[[  84.8  175.0 -151.5 -149.5   83.0  129.2 -113.8 -130.0  -19.6  -69.0
    38.2]
 [ 139.0   77.5  -57.0  -58.2  102.6  -13.9  102.3    0.1 -132.3   -6.7
    -7.2]
 [-146.4 -129.6   85.8   65.0  -47.6  -77.3   48.5   19.8 -102.8 -157.5
   -53.1]
 [  76.7   72.2 -135.1 -126.9   72.5   26.1   69.6  -40.9  -33.7    2.0
    37.1]
 [ -66.0 -127.7  -53.5  -58.2 -187.7  -94.7 -212.5  -66.4   -1.9   -7.2
   -74.9]
 [-142.2   97.0 -135.6 -121.7   76.0  110.5  -57.1 -147.0   68.4 -125.7
    39.6]] yields 38.2

[[-12.454  -1.501  -3.639  -2.030  21.342  -9.319  16.484 -14.527  -1.480
   -6.463  -9.254  -0.284  -0.956]
 [-10.526   0.910  11.886   8.416   2.252  -9.721   9.984 -19.283  10.355
   13.355  11.908  27.848  -0.553]
 [-24.883  12.478  -1.917   9.799  15.701 -22.305   8.595 -12.761  -2.188
  -14.931  -4.004   3.717 -13.234]
 [  9.087  -3.723   7.114  -1.376 -15.110  17.699  -3.857   6.141  15.723
   20.467  10.696  10.851  13.779]
 [-21.154   9.405   2.044   3.421   7.131  -9.148   2.561  -6.889  10.604
    5.606   1.702  20.066  10.480]
 [ -1.008  -3.415   0.886  -3.360   5.922   6.963  -2.978   5.380   9.061
    9.563  -1.535  11.660  24.813]
 [  0.517  16.208   9.183  13.067  15.807 -11.074   0.192  11.202  -5.799
   -2.902  -1.098  22.410   2.965]
 [ 23.412   3.324  12.358   8.149 -18.585  15.099  -2.287  16.209   6.257
   18.108  16.718   8.231  -0.894]
 [-12.698   6.695   3.925   3.277 -11.371  -3.864   6.699  -6.422   9.550
   13.745  11.771   9.399  -3.889]] yields -0.956

[[ 0.04  0.10  0.10  0.12  0.17  0.15  0.05]
 [ 0.02  0.07  0.09  0.04  0.06  0.06  0.15]
 [-0.21  0.19 -0.10  0.05 -0.02  0.28  0.00]
 [-0.01  0.03  0.02  0.05  0.17  0.12 -0.01]
 [-0.16  0.17 -0.05  0.03  0.02  0.26  0.01]
 [ 0.13  0.01  0.09  0.07  0.16  0.03  0.02]
 [ 0.04 -0.03  0.15  0.08  0.14 -0.08  0.11]
 [-0.14  0.15 -0.05  0.10  0.07  0.18 -0.08]] yields 0.05

[[ -1.340 -12.571   5.555   4.313  10.230   9.411  16.606  22.329  14.994
    8.022   5.978]
 [ 24.860   1.906  14.268 -16.833  19.232  -8.519 -11.948 -10.196 -16.596
   -3.149   2.359]
 [-15.221   9.002 -11.985  12.601  -9.453  21.162  27.084  22.555  19.281
    8.752  10.699]
 [-10.706  20.884 -13.367  10.400 -12.766  18.570  19.550  10.921  10.799
    5.970  10.303]
 [ -1.657  -6.491   2.255   4.373   6.188   7.385  15.921  17.911  13.583
    5.787   6.821]
 [  8.087  18.009   4.967  12.234  -2.402  -5.427  -5.675 -11.901   2.347
    1.115   3.038]
 [ 13.185  13.415   6.629   2.414   3.470  -8.394  -7.047 -12.183  -3.368
   -1.681   3.386]
 [  1.227  26.317   2.188  24.005 -10.184   3.132  -3.853 -10.752   7.522
    6.327   2.608]
 [-15.024  -0.197  -5.814  15.408  -3.699  23.824  27.160  28.714  22.865
   12.953   8.760]
 [ 15.839  -6.754  16.736  -1.942  17.760  -3.350  -4.942   1.390  -1.224
    3.791   1.210]
 [-13.106  21.262 -12.499  17.190 -14.903  18.838  19.593  11.295  15.260
    7.858   9.502]] yields 5.978

[[ 0.244 -1.471 -1.041  0.071 -0.993  0.266 -0.917 -1.180  0.466 -1.382]
 [-0.207 -2.174 -0.865 -0.959 -1.771 -0.574 -1.830 -0.138  0.160 -1.065]
 [ 0.100 -2.727 -1.160 -0.996 -1.870 -0.449 -1.637 -0.226 -0.314 -1.302]
 [-2.039  0.403 -1.285 -1.307 -1.001 -1.210 -0.011 -2.218 -1.886 -0.866]
 [-1.580 -0.186 -2.157 -0.530 -1.450 -0.216 -0.709 -0.576 -1.210  0.220]
 [-0.690 -1.616  0.007 -2.173 -1.723 -0.744 -1.831 -1.312 -0.400 -2.080]
 [-1.036 -1.427 -1.960  1.052 -2.113 -0.010 -0.987 -0.189 -0.408  2.090]
 [-2.072 -0.367 -2.848 -1.375 -1.425 -0.157 -0.679 -0.865 -0.959 -0.012]
 [-1.265 -0.011 -1.699 -0.180 -0.257 -0.874  1.133 -1.765 -0.685 -2.107]
 [-0.406 -2.724 -1.815 -0.919 -1.873  0.473 -1.431 -0.930 -0.198 -1.902]
 [-1.211 -0.101 -1.823 -0.480 -0.642 -1.794  0.016 -1.675 -1.342 -2.974]
 [-0.964 -0.052 -1.316 -0.791 -0.900 -0.865  0.908 -1.938 -0.802 -2.001]] yields -1.382

[[ 0.12  0.78 -0.34  0.74  0.14  0.58  1.18 -0.07  0.60  0.52 -0.37]
 [ 0.27  0.47  0.69  0.08  0.32  0.42  0.45  0.16  0.43  0.10  0.44]
 [-0.96  1.69  0.26  1.43  0.55  0.71  1.73 -0.31  0.81  1.87  0.45]
 [-0.26  1.05  1.25  0.34  1.11 -0.57  0.33  0.99  0.71  0.24  0.68]
 [-1.36  1.98 -0.24  1.75  0.32  0.97  2.48 -0.68  0.93  2.14  0.18]
 [ 2.28 -2.26  1.20 -1.49  0.02 -0.10 -2.61  1.27 -0.71 -1.49  1.04]
 [ 1.43 -0.99  0.45 -0.79  0.25 -0.73 -1.12  1.52  0.08 -1.73 -0.11]] yields -0.37

[[ -71.61  -49.35 -128.41   20.65  113.28   82.35  104.11    5.26  -79.80
   149.63  -84.05   51.72  -66.33  -82.65]
 [ -62.95 -199.57   -3.79  -49.06  -65.28  -80.03   42.24  -37.25  -63.13
  -132.20  -72.02  -78.64  -73.72  -74.93]
 [ -64.55  161.00 -149.88   11.67 -224.70  -21.55 -163.84   35.41  -65.51
   158.82  -81.87  155.10  -71.27  -76.34]
 [ -75.75  112.75  -30.27  106.72 -130.07  -39.02 -171.66  -94.79  -73.74
   -92.48  -67.06  -99.45  -81.92  -66.18]
 [ -61.11  -91.09 -121.97 -122.85    9.21 -138.86  -67.23  -47.53  -52.25
    39.04  -84.73  -24.20  -79.42  -59.82]
 [ -65.39  220.26 -107.47   60.59    1.40 -246.97 -145.04 -158.80  -79.61
   -57.17  -61.13  -35.58  -59.94  -71.57]] yields -82.65

[[-1.6  0.0  0.4 -0.3  0.4  0.8 -1.4  0.4  1.5]
 [-0.2  0.8 -0.1  0.8  1.2  0.4  0.2 -0.2  0.2]
 [-1.6  0.9  0.3 -0.5  1.3  1.0 -1.6  0.4 -0.3]
 [ 2.0  0.8  0.8  1.7  0.7  0.4  2.0  0.9  0.6]
 [-0.6  0.6  0.9 -0.3  0.7  1.3 -0.6  0.7  1.0]
 [ 0.6  0.4  0.6  0.9  0.2 -0.6  0.6  1.5 -0.9]] yields 1.5

[[ -3.101  12.648   2.249  -9.422  -9.663  -5.581 -18.639   7.661]
 [-16.403   8.745  17.297   6.921   8.856 -11.029  -1.146  -5.255]
 [ -2.780  -4.550   8.467  28.376   9.872   3.218  27.605 -10.310]
 [ 13.099  20.856  -4.436  -8.040  -7.528  10.473  -8.023  22.339]
 [  8.777   8.520  15.790  -0.139  17.140  15.204   0.430   6.818]
 [  4.873  17.654 -23.589 -11.946  -6.489 -12.275 -11.428  14.750]
 [  2.623  -8.335   7.095   0.371  25.667  -8.644   3.838 -12.474]
 [ -0.540  -1.119  12.969   8.031   8.985  -9.053   9.649  -5.297]] yields 7.661
---
[[2.98, -0.18, -4.80, 1.77, -3.26],
 [5.31, 3.29, -4.68, 3.47, -2.40],
 [-0.42, 5.92, -2.67, -2.62, 1.46]] -> -2.67

[[-3.41, -0.06, 2.27, -1.23, -1.78, -0.76, -0.95],
 [-5.56, 1.35, 2.50, 2.65, -2.23, 3.61, -1.71]] -> 2.50

[-4.56, 0.30, 4.43, 3.02, 4.99] -> 4.43

[-5.69, -0.46, 5.12, 4.43] -> 5.12

[0.00, 0.55, -0.36, -0.28, -6.09, -2.91] -> -0.36

[-0.56, 0.05, -5.74, 0.35, 0.89, 0.17] -> -5.74
